In the rows, 128 means zero.
The rows of Z fall into 3 groups, and each row is roughly a mix of its group's hidden directions.
Z, 76 rows:
[[116 149  84 125 137 114 157 111  50 101 168 154 164 132]
 [180 137 141 106 142 142 123 178 165  81 155  94  98  87]
 [123 158 156 114 117  96 106 111  83 149 175 112 118  54]
 [150 128  67 118 134 161 182 141 111  93 179  87 132 142]
 [ 94 110 117 157 142  97 131  79 106 163  80 178 172 138]
 [134 144 112 155 149 151 178 124  78  53 152 107 148 114]
 [ 96 106 172 161 123 110  93 108 147 165  65 171 142 138]
 [118 129 112 139 175  89 157 103  95 100  73 177 165 126]
 [165 129 138 152 136 174 136 172 143  43 151 115 130 124]
 [164 159 145  70 109  99 126 128 111 173 156 110  70 103]
 [161 127 151 138 100 172 105 187 156  89 173 109  97 112]
 [122 109  61 112 153 123 169 120 130 129  95 155 151 196]
 [117  98 162 145 100 127  90 124 168 186  83 166 122 164]
 [133 154  98 127 150 127 167 113  79  88 177  88 147  82]
 [117 108 124 181 140 158 146 130 127  75  91 164 167 180]
 [158 136  70  66 165 102 160 152 130 111 161 103 124 102]
 [135 158  90  93 148  76 151  88  65 144 139 151 137 101]
 [118 108 128 176 136 151 140 124 123  87  82 178 161 187]
 [131 153 179 124 103 111  88 127 112 150 167 111 100  55]
 [121 115 124 174 141 155 149 131 118  72  89 169 162 184]
 [141 159 172 115 111 107  94 132 106 140 172 111 100  52]
 [131 113 190 158  97 155  85 138 184 150  95 123  95 132]
 [136 149 179 127 100 122  86 137 120 142 172 103  98  58]
 [135 148 122  82 125  99 118 122 125 172 177  81 105  66]
 [100  95 147 163 103 154 111 120 168 164  75 143 123 185]
 [154 155 132  77  99 100 122 114 105 191 165 114  82 105]
 [134 131  55  91 160 108 171 121 100 115 122 160 149 172]
 [156 119 135 161 121 184 130 171 153  59 124 143 124 171]
 [144 116  86 141 158 158 172 150 133  58 122 133 157 173]
 [137 148 124  81 122  99 118 125 124 170 175  82  97  67]
 [ 91  89 132 182 130 133 126 102 142 149  71 163 171 159]
 [120 163 155 129 115 105 107 112  68 131 181 122 128  61]
 [122 101 159 148 105 133  98 130 165 163  73 178 121 179]
 [138 143 150  87 104  93 101 114 131 202 142 112  85  91]
 [124  95 127 162 108 195 128 163 177 103 147  87 132 161]
 [132 149 194 103 117  87  80 127 137 167 100 149  90 101]
 [143 163 121  93 141  94 131 128  80 116 184 113 126  60]
 [136 159 169  93 135  66 102 111 105 157  95 165 103  94]
 [119 145 170 106 109  83  84 101 118 196 114 155 107 104]
 [134 150 100 113 146 125 155 120  96 104 188  74 137  68]
 [111 106  79 163 163 134 173 110 110  91 101 150 183 152]
 [137 150 130  77 118  94 110 121 128 184 164  94  95  74]
 [128 115 137 170 130 160 143 142 126  72  81 169 140 189]
 [119  96 110 167 120 194 138 158 169  89 145  94 145 161]
 [136 147 128  81 119  96 113 120 127 182 170  89 101  69]
 [135 126 165  99  97 111  87 137 162 191  98 149  78 143]
 [157 177 118  73 151  80 142 124  81 113 146 136 106  88]
 [ 88 102 152 179 114 171  75 146 177 107 126 125 159 137]
 [120 131  55 100 161 103 176 112  87 119 133 147 161 157]
 [132  94 124 145 128 162 133 145 188 124  73 141 124 196]
 [102 105  87 164 153 140 142 110 124 107 164 101 204 100]
 [124 100  76 128 150 143 164 132 154 116  85 146 150 202]
 [ 98 115 110 149 137  92 135  74  97 174  90 175 166 134]
 [131 157 170 119 118 103  98 120 101 141 169 103 112  47]
 [145 169 117 120 141 124 174 113  63  83 163  99 118  90]
 [134 152 102 123 146 128 162 115  84  96 182  79 140  73]
 [130 124 156  94 101 101  84 125 160 208 115 136  90 123]
 [135 160 168  87 111  80  91 113 114 181 129 142  90  93]
 [117  99  73 114 160 122 167 119 159 142  77 135 147 187]
 [128 161 129  95 129  84 121 113  79 147 176 114 123  59]
 [134 117 148 157 123 159 135 154 140  81  74 170 117 193]
 [118 103 153 167 122 181 107 172 185  82 123 104 134 149]
 [128 152 167  97 125  69  98 102 108 179 101 163 105  99]
 [119 135 199 126 129  92  77 129 147 145  74 162 110 110]
 [134 120 151 148 120 150 130 151 141  95  70 179 112 197]
 [125  97 154 172 120 171 121 139 187 116  75 128 128 177]
 [124 137 132  81 137  78 117 111 138 190 137  94 107  68]
 [142 168 111 108 136 105 138 125  53  91 181 147 139  97]
 [170 170 127  66 137  86 153 127  88 135 142 124  83 100]
 [ 87 139 180 154 101 106  95  82  94 179 127 132 132  95]
 [137 146 130  81 116  97 112 117 127 183 168  88  96  73]
 [117 148 188 112 121  83  70 118 132 164  99 158 107  96]
 [134 157 102 126 150 128 170 114  75  83 173  90 142  84]
 [146 167 123  82 127  98 137 114  91 148 173  93  94  73]
 [112  93 136 178 133 180 125 159 175  79 108 118 153 159]
 [147 153 167 125 107 127  97 148 113 115 185 103 103  56]]
Here is one row of each group, with its name. Which group are the others in?
[101  98 150 180 130 172 101 158 179  84 106 125 154 149]
F
[101  92 133 159 116 152 125 119 172 157  68 141 133 192]
J
[135 128 160 145 112 136 125 132 126 119  63 190 105 192]
B

[130 101 102 153 135 166 153 142 155  93  90 150 144 206]
J
[115 109 125 132  80 128 116  93 128 226 144 122 118 142]
F
[141 145  77 111 146 128 164 144  75  74 182 134 152 124]
J
[112 135 190 134 106 110  85 107 137 181 125 105 104  72]
J
[114  95  80 172 139 176 164 134 140  88 134 114 172 163]
F
[ 98 110 120 167 162 111 137 104 119 106  68 178 179 140]
F
